Each row is where one point has got to under a steady rotation. How many steps took it there?
The counts run from 0 to 170.
[116 142 120 161 138  80 142  75 138  75 109 154 111 164  86 189 131  84
 128  91 136  93 124 111 157 124 100 131 144 137 106 167 115 166 135 152
 121 113 132]
16
[179  67  97 100 135 128 150 123  95 126 119 103 122 134 144 143 160  65
 159 155 116 159 115 139 135 138 128 120 158 133 166 158  88 123 134 132
  96 121 129]
138
[104 108 129 129  87 122 176 117 119  91 135  79 156  93 118 121 130 103
 119 111 110 143  84 132 109  99 108 180 167 132 114 119 111 167 107 162
  52 120 121]
105
[123 117 122 137  88  97 163 116 111  96 118 102 115 164 108 162 166 121
 137 100 105  90 137 134  86 146  97 157 123  92 122 179  95 155 117 120
 100 109 150]
155
[121 148  69 161 135 130 160  67 153 133 139 169  72 180 140 144 133  78
 157 125 140 116  81 120 144 130 131 165 154 113 126 143 111 123 128 126
 166 120 166]
125
[113  93 113 178 137 115 139 120 147 107 142  79 116 129 107 164 181  90
 145 133 125  73 150 134 106 109 132 132 138 117 154 107  84 177 115 149
 100 107  86]
9
[164  79 105  91 118 169 127  95  89 142 133  80 112 113 177 146 154  93
 129 153 166 158 101 126 133 121 148 132 132  92 154  98 104 102 171 153
 121 124 152]
89
[167 110 118 133 140 106 134  83 135 148  78 106 110 154 154  84 129  77
 179 107  95  79 107 136 149 161 175 119 160 155 124 109 118 148 133 164
 157 118 156]
31
[124 108 144 111 103 130 129  72  84 117 117 109 112 104 126 170 138  72
 118  86 160 165 129  91  81 112 109 151 103 127 103 129 111 133 127 128
 110 142 104]
149
[130  94  99 111 141 146 137  68  93 153 142 137 101 182 121 146 113  63
 148 140 128 132 147 124 139 137 114 171 140 110 158 103 101 116  99 143
 165 133 141]
39
[179 109 102 132 134 111 102  98 109 149 101 134 108 151 172 102 147  76
 155 112 105  93 126 127 148 164 180 117 132 114 113 129 100 140 169 158
 171 139 130]
32
[100 101 106 138  87 123 133 137 135  94 114 112 117 139 140 186 170 123
 114 119 121  93  54 126  97 127 162 174 100  97 145 143  99 146 148 153
  91 139 109]
107
[111 127 114 127 166  96 125 104 102  55  61 130 116 149 155 162 129  75
 125 132 142 117 122 147 157  88 145 105 112 141 112 117 140 155 171 142
 105 122 147]
116
[153 120 152 105 137 153 142  88  86 137 153 131 112 113 154 151 106  55
 164 111 167 189 106 114 135 138 103 139 139  98 137 125 108 149 140 141
 144 109 118]
41
[161  90 126 121 103 109 131  66 106  85 105 139 104 124  86 158  94  92
 106 106 131 118 116 103 145 137  73 139 124 102 119 130 146 142 119 164
  86 127 159]
98
[160  89 117  93  85 142 114 104  91 138 130 128 117 104 130 168 130  68
 118  97 173 142 146  73 143 114 127 122 135 116 106 169  92 113 128 143
 118 122  76]
145
[176  94 118 110 100 119 116 148  83  94 116  74 129 117 150 142 152  65
 131  75  66 129 138 116 104 102  86 125 115 141 128 139 133 153  91 101
  67 122 114]
52
[122  97 133 146 116 129 115 121 118 118 115  82 117 111 119 157 194  86
 109 128 144 111 158 125 115 103 128 149 147 107 142 130  80 160 150 140
 114 101  77]
10
[160  89 110 128 139 122 144 103 137 145 132 135 128 140  89 202 102  47
 161 116 138 103 128  93 166 114 120 108 163 136 164 123 120 146  85 149
 118 118 101]
143
[150  76 101 114 121 156 122  98 107 157 157  90 117 137 168 112 160 109
 124 160 139 111 118 116 129 126 142 165 131 107 157  72  82 120 122 175
 133 107 140]
88
[151  79 123 114 134 130 175 108 120 140 116  88 118 136  99 129 121  49
 162 156 113 126 129 147 148 143 128 131 181 127 169 122 110 148 113 148
 110 107 135]
139
[148 155  89 126  98 116 143 151 116 148 108 102 120 133 207 101 153  91
 138 148 128 126  88 142 162 139 108 157 169 132 112 161 157 120 128 105
 122  79 128]
78
[169  77 127  91  96 146 131 111  92 142 106 140  99 126 146 187 134  61
 152 146 153 120 109 107 137 159 152 141 148  95 157 162  92 136 150 159
 131 147  93]
141
[164 124  75 131 119 125 126 101 106 142 133 112  93 137 186  97 169  74
 125 122 112 138  87 107 110 138 142 151 147 180 106 135 114  90 113 113
 110 134 142]
130
[168 122 129 126  85 140 120  89 108 156 111  81  89 100 153 164 131  67
 157  96 116 120 103  85  89 154 113 140 139 137 112 128 156 120  77 120
 122 141 133]
48
[146  60 136 127  80 109 142 140  73 102 118 103 136 159 132 132 126 114
 106 103  81  84 144 122 100 132 103 156 102 103 140 128  88 153 119 174
  92 121 122]
54
[ 82 105 119 123 136 116 149  90 102 126  93 119 151 173 165 104  94  87
 156 102 119  93 135 140 143  97 148 172 124 111 132  95  70 155 133 180
 163 121 136]
166
[111 165 121 146 155  99 130  77 108  91 110 118 138 151 146 182 126 118
 139  70 153 108 120 117 140  76  92 112 102 108  98 110  92 139 125 127
 124  79 174]
68
[129  85  97 134 126 123 141  67 110 131 130 113 130 154  77 191 116  76
 108  92 134  98 136  80 118 101  91 127 137 147 135 127  95 111  83 153
 117 134 148]
147
[ 67 151 104 136 110 115 153  94 111 109 104 114 121 134 178 112 134  53
 135  82 117 155 101 141  94  92 132 192 137 157 101 148 119 140 129 109
 113 136 127]
22
[148  93 106 123 150 132 156  92 113 141 174  77 132 141 162 118 125  96
 141 155 124 133 113 130 157 105 118 124 141 130 159  62  91 117  89 162
 115  98 165]
87
[108 149 107 145 168  91 173  90  99  71 119 149 127 157 137 143 151  93
 116 129 158 164 131 154 170  94  98 135 158 112 125 149  88 160 160 125
 118  84 132]
120
[ 77 131  81 153 119 122 142  65 108 146 116 115 107 152 137 108 175  93
 113 134 160 144 140 148 132 130 130 207 180 121 126 147 101 122 136 136
 158 110 124]
122
[156  96 106 119  81 136 120  80 116 153 129 114  91 139 127 177 150 102
 140  95 120  90  96  84  82 162 121 158 123 121 152 151 137  98  84 114
 129 148 150]
47
[179 111 150 126 109 117 132  86 103 125 124  99 109  95 128 121  94  61
 145  73 103 112  97  89 105 135  96 119 114 130  91 120 147 153 106 141
  95 124 132]
49
[115 136 114 142 112  84 151 137 114 110  86 101 154 133 163 118 119  57
 146  77  98  97 126 119 156 112 136 114 148 159  92 164 128 168 102 138
 106  97 104]
161
[ 94 122 124  92  70 120 118 107  96 117  55 102 152 122 160 182 127 112
 132  95 187 109 110 116 141 104 146 129 140 115 124 166 100 129 145 151
 117 113 119]
63
